128 stands for zero in the data rows.
In each game, the first row plays the second. By how much does the first row win? 20 means about a draw, 40 a big win and 0 a big loss. Wins can go round in a circle. Each row has two weighted sums of its numbers, A and B, taken from their middle values. A row wins by its A times the other's B, less its B times the other's A.
tensor([90, 126, 140, 27, 66, 134, 144, 82, 167, 149, 89, 96, 151, 117, 151, 226])
tensor([98, 148, 78, 186, 225, 132, 40, 161, 114, 122, 204, 117, 158, 108, 129, 122]) >> 19
tensor([150, 158, 121, 100, 100, 128, 136, 120, 210, 113, 79, 115, 126, 145, 217, 144])
tensor([112, 115, 137, 140, 113, 101, 157, 92, 77, 162, 171, 157, 95, 128, 90, 120]) >> 17
tensor([91, 130, 138, 154, 114, 116, 147, 84, 119, 138, 103, 146, 113, 122, 131, 144])
tensor([112, 136, 158, 80, 112, 115, 111, 124, 141, 116, 111, 158, 120, 174, 110, 121]) >> 18
tensor([115, 148, 144, 123, 92, 137, 166, 79, 126, 119, 116, 146, 101, 156, 197, 135])
tensor([154, 100, 127, 131, 156, 90, 90, 221, 137, 142, 125, 146, 156, 142, 76, 86]) >> 20
tensor([197, 128, 134, 166, 154, 124, 109, 137, 143, 125, 154, 110, 143, 123, 149, 92])
tensor([167, 161, 151, 156, 176, 112, 107, 148, 153, 130, 111, 182, 112, 142, 113, 143]) >> 19
tensor([104, 128, 135, 131, 146, 89, 123, 141, 149, 152, 113, 195, 106, 153, 103, 131])
tensor([141, 94, 155, 171, 125, 79, 129, 153, 130, 187, 105, 188, 133, 129, 100, 170]) >> 13
tensor([79, 160, 105, 156, 191, 213, 122, 193, 63, 130, 170, 66, 104, 99, 87, 70])
tensor([97, 142, 127, 104, 89, 88, 113, 135, 148, 119, 87, 169, 116, 146, 129, 147]) >> 20
tensor([103, 190, 82, 44, 112, 120, 48, 194, 179, 103, 81, 163, 141, 125, 110, 157])
tensor([116, 61, 137, 119, 164, 72, 101, 169, 174, 158, 88, 199, 118, 175, 85, 151]) >> 19
tensor([151, 90, 161, 114, 96, 95, 133, 131, 120, 141, 172, 142, 76, 122, 96, 108])
tensor([164, 117, 106, 133, 159, 80, 182, 108, 172, 150, 109, 147, 187, 106, 122, 151]) >> 19
tensor([125, 107, 134, 98, 95, 59, 131, 137, 222, 176, 55, 225, 135, 192, 91, 180])
tensor([133, 191, 146, 181, 119, 59, 85, 90, 123, 127, 120, 202, 136, 159, 82, 207]) >> 21
tensor([114, 173, 101, 186, 146, 125, 125, 97, 123, 173, 144, 149, 120, 132, 113, 122])
tensor([100, 101, 11, 142, 115, 107, 68, 155, 132, 165, 180, 130, 144, 114, 46, 79]) >> 18
tensor([174, 177, 184, 136, 102, 87, 130, 96, 164, 161, 124, 150, 75, 166, 109, 140])
tensor([102, 98, 106, 86, 166, 134, 155, 142, 157, 127, 137, 132, 84, 84, 144, 79]) >> 19
tensor([129, 151, 185, 135, 104, 144, 128, 115, 159, 164, 83, 154, 135, 147, 106, 203])
tensor([111, 202, 95, 113, 186, 164, 123, 165, 151, 128, 138, 94, 108, 112, 147, 120]) >> 13
tensor([118, 153, 111, 155, 204, 234, 83, 195, 132, 120, 137, 78, 173, 71, 108, 92])
tensor([165, 101, 206, 92, 138, 102, 218, 85, 83, 86, 141, 145, 185, 126, 115, 41]) >> 20
tensor([125, 106, 116, 166, 133, 159, 96, 151, 103, 128, 127, 122, 104, 92, 107, 91])
tensor([144, 98, 141, 198, 167, 112, 96, 162, 124, 130, 127, 163, 132, 100, 146, 135]) >> 21
tensor([108, 134, 92, 178, 108, 128, 93, 87, 134, 176, 118, 116, 130, 133, 83, 180])
tensor([111, 114, 121, 118, 91, 210, 137, 132, 77, 72, 141, 60, 126, 143, 162, 126]) >> 14
tensor([117, 76, 142, 153, 161, 100, 147, 111, 177, 179, 109, 163, 137, 184, 87, 104])
tensor([125, 51, 110, 142, 87, 109, 153, 65, 81, 185, 219, 84, 90, 108, 92, 169]) >> 13
tensor([146, 149, 125, 202, 146, 147, 108, 149, 139, 118, 134, 125, 118, 94, 195, 160])
tensor([100, 150, 83, 119, 90, 142, 171, 96, 154, 89, 154, 94, 90, 123, 219, 131]) >> 15
tensor([95, 78, 93, 150, 99, 106, 147, 86, 59, 198, 226, 116, 111, 76, 68, 111])
tensor([30, 147, 47, 114, 134, 160, 51, 126, 37, 170, 224, 70, 142, 89, 59, 139]) >> 21
tensor([128, 154, 117, 109, 123, 183, 160, 121, 159, 54, 151, 102, 99, 122, 201, 114])
tensor([102, 130, 121, 124, 155, 153, 125, 105, 82, 123, 158, 122, 155, 75, 131, 107]) >> 27
tensor([46, 80, 53, 145, 61, 126, 92, 94, 102, 201, 255, 87, 95, 72, 78, 100])
tensor([111, 146, 136, 136, 91, 93, 130, 90, 129, 175, 107, 158, 80, 172, 172, 163]) >> 21
tensor([14, 110, 92, 54, 73, 143, 235, 76, 136, 93, 203, 83, 104, 118, 153, 71])
tensor([175, 88, 151, 129, 140, 193, 188, 144, 150, 44, 127, 96, 146, 122, 140, 39]) >> 31
tensor([85, 154, 106, 139, 171, 176, 115, 58, 112, 164, 151, 103, 114, 108, 110, 120])
tensor([121, 131, 149, 120, 67, 125, 129, 0, 101, 158, 109, 153, 92, 123, 141, 195]) >> 21
tensor([137, 103, 122, 142, 80, 145, 146, 97, 99, 126, 112, 98, 136, 116, 177, 126])
tensor([172, 134, 184, 90, 132, 125, 96, 151, 110, 135, 111, 117, 157, 109, 138, 119]) >> 24
tensor([102, 95, 169, 105, 184, 135, 178, 140, 111, 59, 122, 147, 118, 91, 135, 58])
tensor([175, 156, 108, 137, 177, 96, 124, 161, 184, 77, 126, 152, 144, 148, 195, 159]) >> 11
tensor([167, 130, 99, 138, 86, 128, 101, 96, 161, 182, 169, 128, 87, 107, 41, 114])
tensor([56, 88, 44, 114, 111, 99, 85, 156, 91, 149, 195, 133, 132, 117, 54, 164]) >> 16
tensor([166, 124, 142, 132, 141, 89, 182, 103, 152, 132, 119, 152, 124, 131, 184, 145])
tensor([112, 188, 90, 87, 137, 124, 146, 120, 102, 127, 174, 135, 119, 103, 116, 81]) >> 21
tensor([146, 74, 116, 185, 119, 134, 137, 117, 150, 155, 187, 122, 106, 88, 36, 119])
tensor([125, 147, 147, 79, 101, 110, 178, 102, 126, 162, 62, 128, 137, 138, 154, 153]) >> 25
tensor([67, 151, 77, 156, 149, 142, 35, 151, 114, 127, 129, 128, 153, 90, 120, 133])
tensor([126, 114, 97, 152, 128, 144, 182, 68, 100, 148, 189, 103, 94, 103, 97, 69]) >> 14
tensor([159, 61, 192, 78, 78, 139, 99, 183, 113, 111, 75, 12, 218, 129, 160, 118])
tensor([157, 94, 138, 109, 98, 79, 214, 73, 108, 179, 145, 105, 128, 84, 138, 84]) >> 26
tensor([151, 120, 154, 0, 70, 151, 170, 169, 162, 74, 74, 68, 155, 186, 180, 117])
tensor([100, 117, 95, 122, 151, 119, 104, 154, 173, 146, 117, 152, 139, 167, 64, 144]) >> 22
tensor([156, 111, 124, 119, 155, 76, 164, 142, 108, 131, 65, 147, 180, 146, 130, 127])
tensor([255, 157, 135, 212, 102, 207, 172, 153, 122, 9, 225, 23, 150, 167, 210, 103]) >> 19
tensor([142, 125, 121, 154, 85, 94, 123, 77, 121, 186, 111, 167, 110, 157, 131, 163])
tensor([69, 169, 103, 86, 160, 217, 156, 158, 49, 102, 156, 22, 110, 112, 133, 52]) >> 28
tensor([144, 195, 160, 131, 119, 64, 45, 75, 152, 166, 113, 163, 100, 187, 136, 183])
tensor([132, 128, 132, 146, 110, 89, 135, 117, 154, 177, 86, 172, 110, 151, 121, 185]) >> 14
tensor([140, 118, 190, 109, 167, 136, 140, 113, 97, 120, 111, 133, 151, 99, 104, 74])
tensor([117, 120, 60, 137, 141, 107, 119, 123, 158, 141, 126, 160, 111, 139, 138, 179]) >> 23
tensor([125, 122, 133, 154, 131, 91, 165, 100, 118, 144, 104, 155, 107, 121, 121, 151])
tensor([171, 136, 128, 85, 97, 168, 131, 158, 138, 74, 138, 75, 162, 111, 173, 123]) >> 21
tensor([100, 136, 123, 183, 137, 139, 133, 101, 98, 147, 168, 88, 83, 118, 189, 115])
tensor([90, 50, 55, 65, 87, 104, 186, 110, 151, 166, 248, 122, 132, 70, 30, 39]) >> 25
tensor([71, 165, 54, 102, 159, 153, 68, 176, 96, 104, 124, 93, 187, 132, 116, 108])
tensor([90, 164, 120, 116, 164, 182, 101, 163, 110, 125, 129, 96, 125, 115, 127, 83]) >> 18
tensor([123, 112, 145, 96, 100, 135, 139, 168, 130, 75, 76, 112, 113, 140, 171, 112])
tensor([142, 122, 161, 102, 100, 116, 123, 168, 175, 141, 97, 168, 124, 153, 99, 126]) >> 24
tensor([169, 145, 197, 170, 135, 157, 172, 75, 109, 157, 104, 114, 135, 121, 109, 89])
tensor([99, 100, 80, 114, 137, 141, 118, 165, 149, 68, 137, 149, 137, 120, 197, 141]) >> 15
tensor([134, 167, 98, 157, 148, 133, 137, 163, 196, 73, 166, 136, 113, 116, 162, 103])
tensor([142, 94, 125, 138, 134, 104, 149, 151, 108, 110, 152, 107, 125, 57, 151, 97]) >> 15
tensor([164, 101, 184, 175, 127, 142, 116, 92, 145, 147, 135, 136, 93, 74, 126, 106])
tensor([166, 109, 135, 120, 146, 93, 108, 162, 144, 148, 118, 160, 151, 118, 80, 121]) >> 22
tensor([115, 147, 156, 153, 132, 117, 137, 102, 138, 147, 100, 134, 98, 132, 146, 117])
tensor([146, 133, 129, 185, 134, 120, 65, 152, 105, 155, 152, 154, 133, 124, 104, 172]) >> 24
tensor([131, 152, 122, 130, 122, 123, 119, 160, 135, 111, 117, 186, 121, 138, 126, 155])
tensor([114, 101, 136, 132, 117, 132, 150, 81, 99, 119, 168, 129, 107, 146, 123, 107]) >> 24
tensor([129, 73, 103, 93, 105, 83, 147, 81, 122, 181, 132, 136, 121, 111, 92, 163])
tensor([96, 119, 132, 115, 112, 66, 109, 119, 140, 150, 91, 202, 127, 171, 109, 169]) >> 14
tensor([173, 138, 166, 195, 115, 155, 45, 173, 147, 128, 97, 168, 91, 127, 62, 179])
tensor([86, 126, 66, 91, 176, 183, 118, 167, 122, 76, 117, 104, 119, 140, 115, 105]) >> 22
tensor([171, 161, 199, 165, 129, 156, 119, 107, 187, 99, 130, 163, 66, 129, 104, 159])
tensor([155, 216, 197, 156, 133, 53, 75, 4, 136, 181, 117, 160, 73, 146, 131, 202]) >> 5
tensor([147, 130, 185, 151, 142, 160, 158, 132, 133, 129, 110, 149, 71, 120, 134, 132])
tensor([165, 105, 131, 171, 126, 125, 147, 90, 164, 128, 127, 134, 112, 140, 186, 156]) >> 20
tensor([140, 56, 133, 157, 146, 76, 134, 124, 168, 138, 83, 150, 147, 119, 145, 166])
tensor([162, 61, 153, 168, 121, 144, 151, 103, 95, 125, 150, 134, 124, 109, 90, 113]) >> 20
tensor([130, 133, 125, 201, 103, 140, 134, 47, 141, 120, 150, 133, 83, 133, 184, 186])
tensor([157, 154, 126, 190, 119, 102, 165, 96, 130, 125, 153, 159, 119, 148, 199, 183]) >> 19
tensor([145, 122, 91, 185, 134, 125, 92, 151, 144, 89, 135, 136, 152, 152, 188, 170])
tensor([120, 98, 36, 94, 144, 109, 94, 140, 180, 126, 80, 147, 198, 147, 142, 177]) >> 20
tensor([120, 173, 92, 86, 149, 160, 110, 135, 133, 114, 101, 97, 101, 115, 153, 99])
tensor([220, 117, 107, 47, 122, 173, 160, 209, 160, 0, 186, 47, 191, 146, 229, 93]) >> 33
tensor([133, 116, 139, 106, 186, 174, 158, 181, 156, 47, 105, 148, 140, 131, 108, 72])
tensor([156, 121, 122, 105, 114, 151, 187, 135, 149, 48, 139, 101, 147, 147, 210, 86]) >> 22
tensor([163, 116, 176, 133, 143, 127, 203, 107, 96, 141, 152, 131, 123, 97, 106, 60])
tensor([82, 89, 70, 130, 174, 168, 99, 171, 118, 151, 147, 125, 110, 130, 79, 133]) >> 19
tensor([170, 121, 181, 160, 133, 124, 173, 80, 114, 155, 117, 138, 103, 114, 155, 100])
tensor([124, 157, 121, 144, 128, 115, 91, 144, 147, 111, 124, 164, 113, 148, 145, 131]) >> 21
tensor([102, 123, 41, 158, 72, 120, 100, 162, 150, 140, 165, 143, 123, 131, 106, 159])
tensor([137, 126, 149, 130, 122, 117, 126, 91, 131, 158, 188, 168, 99, 137, 127, 145]) >> 20
tensor([128, 128, 147, 147, 100, 95, 147, 70, 116, 160, 132, 184, 110, 144, 133, 180])
tensor([105, 140, 152, 139, 142, 102, 134, 121, 105, 112, 127, 202, 126, 157, 127, 139]) >> 21
tensor([139, 147, 184, 135, 95, 170, 135, 102, 114, 154, 128, 118, 127, 156, 135, 160])
tensor([163, 135, 153, 218, 161, 98, 110, 128, 117, 133, 120, 169, 91, 123, 131, 113]) >> 25
tensor([63, 96, 81, 92, 130, 88, 164, 75, 63, 184, 182, 101, 96, 101, 92, 114])
tensor([138, 168, 103, 157, 147, 45, 105, 112, 180, 119, 125, 169, 125, 154, 188, 189]) >> 20
tensor([112, 73, 124, 123, 121, 52, 128, 129, 216, 181, 47, 233, 100, 208, 102, 186])
tensor([154, 100, 168, 64, 106, 132, 155, 124, 150, 91, 96, 87, 177, 101, 197, 99]) >> 23
tensor([170, 193, 177, 238, 192, 1, 0, 78, 116, 119, 130, 162, 166, 108, 147, 157])
tensor([128, 105, 132, 147, 117, 142, 122, 145, 100, 98, 105, 106, 169, 110, 187, 105]) >> 10
tensor([123, 105, 127, 143, 99, 128, 143, 60, 76, 149, 173, 111, 102, 150, 115, 127])
tensor([190, 48, 112, 95, 186, 176, 233, 198, 72, 1, 145, 111, 230, 145, 61, 4]) >> 29
tensor([129, 132, 165, 123, 78, 120, 137, 107, 90, 121, 82, 125, 118, 134, 171, 120])
tensor([92, 214, 81, 34, 187, 255, 131, 249, 25, 84, 198, 0, 74, 133, 80, 13]) >> 30
tensor([164, 175, 138, 151, 207, 98, 128, 131, 158, 109, 135, 167, 135, 125, 110, 137])
tensor([129, 123, 112, 96, 116, 82, 144, 161, 155, 148, 103, 166, 132, 184, 107, 129]) >> 18
tensor([168, 115, 153, 147, 111, 118, 135, 134, 126, 132, 111, 139, 69, 137, 174, 126])
tensor([59, 91, 128, 58, 95, 126, 109, 175, 114, 69, 107, 48, 220, 134, 170, 99]) >> 32
tensor([113, 98, 154, 114, 132, 72, 145, 121, 209, 195, 70, 187, 151, 115, 120, 117])
tensor([134, 107, 156, 70, 149, 119, 186, 131, 107, 91, 115, 124, 138, 109, 139, 112]) >> 18
tensor([102, 142, 175, 132, 112, 91, 80, 97, 154, 177, 117, 180, 103, 134, 95, 154])
tensor([110, 167, 156, 120, 192, 200, 133, 158, 126, 112, 115, 62, 133, 81, 127, 43]) >> 12
tensor([62, 105, 48, 166, 78, 132, 146, 77, 85, 195, 255, 100, 95, 85, 35, 108])
tensor([115, 152, 98, 139, 162, 85, 108, 134, 154, 121, 115, 181, 131, 123, 122, 166]) >> 19
tensor([186, 190, 184, 145, 115, 60, 69, 71, 180, 178, 105, 154, 107, 133, 114, 190])
tensor([125, 175, 132, 119, 143, 117, 148, 131, 136, 103, 134, 158, 141, 136, 159, 119]) >> 19
tensor([117, 135, 107, 190, 151, 139, 103, 128, 131, 153, 140, 121, 132, 130, 131, 124])
tensor([141, 145, 153, 93, 129, 144, 142, 108, 122, 132, 105, 146, 110, 147, 138, 121]) >> 23
tensor([93, 143, 83, 69, 126, 110, 157, 109, 147, 84, 167, 110, 89, 109, 147, 65])
tensor([203, 140, 150, 121, 104, 200, 163, 169, 153, 55, 171, 52, 117, 131, 198, 103]) >> 37
tensor([108, 73, 47, 124, 136, 137, 99, 159, 141, 95, 250, 110, 146, 111, 129, 111])
tensor([78, 172, 85, 80, 186, 197, 80, 192, 109, 83, 152, 83, 132, 110, 89, 103]) >> 20
tensor([119, 82, 114, 186, 102, 109, 140, 7, 67, 191, 185, 134, 106, 114, 76, 180])
tensor([122, 84, 83, 145, 123, 87, 106, 141, 135, 120, 158, 135, 141, 113, 146, 139]) >> 24
tensor([186, 116, 189, 126, 121, 102, 178, 95, 127, 171, 76, 113, 133, 143, 177, 165])
tensor([155, 94, 170, 164, 141, 161, 177, 109, 90, 89, 137, 135, 124, 103, 138, 72]) >> 17
tensor([121, 119, 141, 157, 72, 96, 116, 54, 143, 173, 116, 175, 87, 130, 152, 192])
tensor([143, 114, 117, 180, 129, 97, 132, 125, 61, 188, 154, 113, 111, 142, 71, 117]) >> 25
tensor([120, 138, 108, 96, 239, 191, 126, 195, 52, 122, 173, 100, 149, 88, 97, 6])
tensor([136, 131, 59, 81, 74, 160, 172, 119, 135, 89, 214, 67, 134, 113, 192, 114]) >> 30
tensor([185, 117, 171, 114, 120, 130, 165, 119, 114, 123, 137, 113, 119, 104, 149, 79])
tensor([131, 85, 165, 131, 139, 108, 143, 99, 89, 158, 175, 137, 128, 105, 84, 113]) >> 19
tensor([128, 129, 130, 144, 140, 113, 146, 147, 165, 122, 127, 164, 95, 115, 172, 127])
tensor([153, 127, 143, 131, 132, 95, 121, 151, 156, 157, 87, 157, 132, 141, 103, 125]) >> 19
tensor([123, 135, 132, 96, 88, 95, 115, 156, 151, 80, 85, 179, 141, 164, 133, 106])
tensor([134, 133, 137, 182, 145, 129, 76, 105, 70, 183, 135, 99, 106, 87, 132, 97]) >> 25
tensor([115, 153, 164, 123, 112, 109, 130, 105, 118, 131, 27, 116, 151, 134, 86, 159])
tensor([73, 126, 121, 95, 150, 148, 135, 116, 123, 161, 126, 127, 92, 155, 125, 123]) >> 18
tensor([87, 147, 21, 72, 117, 70, 151, 108, 203, 123, 75, 152, 190, 158, 182, 173])
tensor([114, 124, 152, 83, 64, 136, 156, 100, 105, 115, 116, 98, 141, 144, 162, 128]) >> 19
tensor([148, 134, 171, 157, 116, 97, 125, 110, 107, 155, 95, 117, 128, 105, 123, 124])
tensor([62, 96, 26, 134, 120, 118, 102, 102, 90, 181, 228, 77, 107, 52, 80, 85]) >> 19
tensor([100, 141, 101, 98, 163, 112, 87, 160, 145, 133, 125, 159, 126, 135, 115, 134])
tensor([137, 166, 127, 210, 142, 129, 124, 104, 134, 165, 146, 106, 115, 98, 153, 118]) >> 18
tensor([130, 113, 157, 185, 157, 157, 100, 130, 92, 119, 120, 141, 90, 122, 127, 136])
tensor([116, 141, 110, 157, 110, 152, 120, 122, 146, 61, 127, 140, 135, 152, 188, 153]) >> 23
tensor([130, 138, 142, 122, 123, 113, 140, 101, 149, 160, 106, 169, 123, 142, 111, 121])
tensor([144, 208, 155, 97, 127, 54, 85, 91, 196, 146, 92, 160, 89, 182, 119, 173]) >> 22
tensor([148, 159, 191, 169, 90, 141, 135, 91, 114, 153, 133, 111, 120, 119, 166, 131])
tensor([125, 103, 151, 64, 123, 98, 141, 125, 139, 153, 116, 146, 125, 118, 110, 98]) >> 22
tensor([110, 182, 94, 166, 166, 231, 104, 217, 36, 96, 192, 57, 118, 98, 104, 76])
tensor([128, 134, 120, 153, 136, 128, 77, 122, 120, 167, 138, 123, 119, 138, 82, 136]) >> 20
tensor([39, 140, 39, 147, 124, 112, 98, 88, 93, 147, 153, 120, 121, 154, 81, 118])
tensor([130, 160, 115, 136, 178, 170, 62, 209, 130, 105, 139, 100, 131, 93, 106, 60]) >> 21
tensor([148, 65, 163, 110, 88, 110, 161, 84, 147, 150, 98, 150, 89, 162, 141, 175])
tensor([133, 120, 158, 112, 114, 125, 147, 125, 147, 109, 98, 167, 126, 136, 122, 123]) >> 23
tensor([142, 122, 120, 126, 86, 121, 90, 169, 163, 130, 70, 172, 133, 182, 50, 174])
tensor([133, 110, 104, 87, 114, 148, 230, 116, 160, 41, 144, 73, 154, 140, 195, 87]) >> 16
tensor([114, 122, 141, 116, 145, 141, 167, 87, 122, 126, 151, 99, 136, 73, 129, 19])
tensor([164, 83, 135, 167, 148, 120, 125, 109, 61, 159, 186, 104, 159, 82, 89, 102]) >> 32
tensor([64, 157, 85, 96, 130, 79, 88, 163, 155, 133, 85, 207, 151, 177, 121, 155])
tensor([123, 144, 135, 112, 155, 132, 82, 140, 119, 105, 87, 108, 140, 112, 123, 118]) >> 21
tensor([134, 81, 124, 194, 155, 255, 104, 163, 147, 196, 119, 197, 121, 131, 82, 166])
tensor([145, 177, 79, 54, 56, 136, 141, 113, 162, 31, 112, 103, 118, 180, 223, 181]) >> 27
tensor([164, 172, 156, 145, 91, 159, 84, 122, 211, 158, 90, 144, 93, 177, 98, 185])
tensor([105, 155, 70, 176, 133, 158, 80, 119, 101, 142, 143, 106, 137, 106, 130, 140]) >> 27
tensor([103, 104, 128, 89, 196, 158, 133, 137, 112, 106, 116, 113, 142, 121, 102, 88])
tensor([119, 123, 76, 200, 150, 125, 126, 83, 168, 134, 148, 178, 141, 137, 188, 222]) >> 16
tensor([138, 107, 109, 132, 111, 99, 101, 113, 133, 171, 136, 138, 113, 107, 100, 168])
tensor([158, 104, 178, 41, 67, 170, 102, 172, 133, 80, 97, 7, 205, 164, 198, 154]) >> 24
tensor([109, 162, 74, 135, 179, 251, 152, 202, 22, 125, 201, 39, 60, 140, 70, 58])
tensor([148, 77, 161, 90, 114, 126, 170, 77, 127, 178, 117, 113, 130, 66, 113, 145]) >> 11
tensor([136, 142, 152, 133, 112, 138, 90, 135, 138, 135, 80, 110, 86, 119, 137, 138])
tensor([119, 146, 118, 161, 88, 134, 123, 93, 147, 162, 140, 150, 102, 126, 168, 156]) >> 20
tensor([106, 138, 145, 128, 189, 153, 127, 121, 131, 141, 120, 68, 120, 94, 145, 68])
tensor([102, 63, 2, 152, 57, 165, 50, 118, 95, 215, 211, 114, 119, 102, 17, 120]) >> 25
tensor([16, 70, 15, 64, 103, 122, 133, 75, 111, 165, 206, 166, 110, 115, 55, 117])
tensor([134, 153, 184, 104, 134, 59, 156, 106, 135, 159, 107, 148, 100, 122, 140, 129]) >> 18
tensor([101, 108, 62, 139, 142, 237, 93, 168, 100, 80, 174, 103, 111, 118, 127, 125])
tensor([70, 155, 43, 147, 193, 193, 68, 249, 101, 97, 168, 87, 121, 123, 98, 96]) >> 23
tensor([152, 157, 159, 192, 112, 140, 84, 143, 169, 145, 124, 171, 82, 156, 82, 151])
tensor([159, 118, 186, 148, 106, 124, 154, 131, 85, 137, 143, 131, 131, 89, 119, 71]) >> 26
tensor([130, 116, 151, 152, 144, 96, 117, 131, 181, 158, 117, 188, 133, 118, 98, 156])
tensor([117, 156, 117, 155, 154, 148, 98, 119, 150, 130, 128, 113, 113, 104, 149, 108]) >> 16
tensor([133, 119, 145, 153, 92, 113, 148, 122, 132, 133, 95, 144, 146, 151, 169, 174])
tensor([167, 87, 103, 5, 203, 210, 255, 189, 130, 0, 84, 120, 198, 156, 91, 0]) >> 11
tensor([158, 117, 160, 122, 157, 140, 126, 136, 161, 138, 121, 130, 149, 133, 159, 157])
tensor([148, 97, 117, 175, 121, 104, 134, 93, 125, 147, 172, 136, 103, 116, 122, 102]) >> 20
tensor([117, 137, 164, 172, 128, 127, 88, 133, 99, 145, 85, 158, 127, 129, 120, 160])
tensor([153, 145, 152, 112, 171, 103, 80, 162, 99, 140, 141, 142, 142, 34, 98, 110]) >> 28
tensor([151, 101, 135, 221, 121, 91, 109, 168, 171, 197, 121, 159, 122, 129, 68, 162])
tensor([48, 149, 76, 130, 92, 118, 129, 126, 105, 134, 145, 201, 108, 136, 130, 151]) >> 28
tensor([139, 105, 151, 96, 129, 226, 255, 129, 47, 22, 172, 93, 192, 157, 56, 48])
tensor([132, 159, 132, 146, 120, 133, 160, 87, 111, 130, 134, 139, 100, 117, 165, 151]) >> 19
tensor([113, 138, 136, 121, 75, 109, 123, 93, 105, 170, 104, 151, 113, 97, 109, 173])
tensor([150, 139, 188, 143, 137, 100, 132, 102, 158, 190, 126, 159, 133, 121, 167, 110]) >> 11
tensor([161, 95, 168, 110, 163, 224, 255, 157, 89, 57, 148, 116, 156, 135, 86, 33])
tensor([127, 156, 159, 171, 158, 109, 132, 109, 131, 183, 127, 148, 104, 129, 107, 105]) >> 28
tensor([157, 124, 167, 150, 149, 147, 134, 146, 108, 106, 73, 123, 129, 116, 121, 118])
tensor([120, 138, 154, 103, 162, 73, 168, 143, 179, 177, 117, 139, 187, 129, 107, 72]) >> 17
tensor([149, 133, 92, 102, 107, 98, 128, 192, 196, 59, 121, 125, 150, 140, 202, 123])
tensor([127, 117, 133, 141, 116, 131, 121, 102, 73, 135, 195, 106, 116, 139, 120, 105]) >> 13
tensor([167, 119, 231, 135, 82, 116, 79, 162, 142, 157, 124, 164, 122, 165, 87, 181])
tensor([141, 143, 88, 55, 148, 159, 88, 168, 112, 49, 121, 81, 180, 115, 130, 67]) >> 19
tensor([136, 120, 174, 167, 149, 115, 97, 170, 147, 124, 94, 159, 153, 156, 85, 172])
tensor([126, 119, 148, 55, 90, 89, 165, 126, 153, 125, 73, 163, 122, 151, 162, 160]) >> 21
tensor([172, 137, 131, 153, 172, 111, 95, 151, 168, 121, 117, 124, 144, 107, 154, 89])
tensor([119, 103, 35, 158, 122, 73, 93, 147, 100, 146, 199, 154, 128, 130, 48, 170]) >> 18
tensor([153, 147, 130, 51, 106, 185, 144, 187, 110, 94, 111, 45, 188, 96, 123, 52])
tensor([131, 167, 125, 82, 113, 56, 99, 137, 187, 126, 61, 171, 161, 169, 62, 140]) >> 19
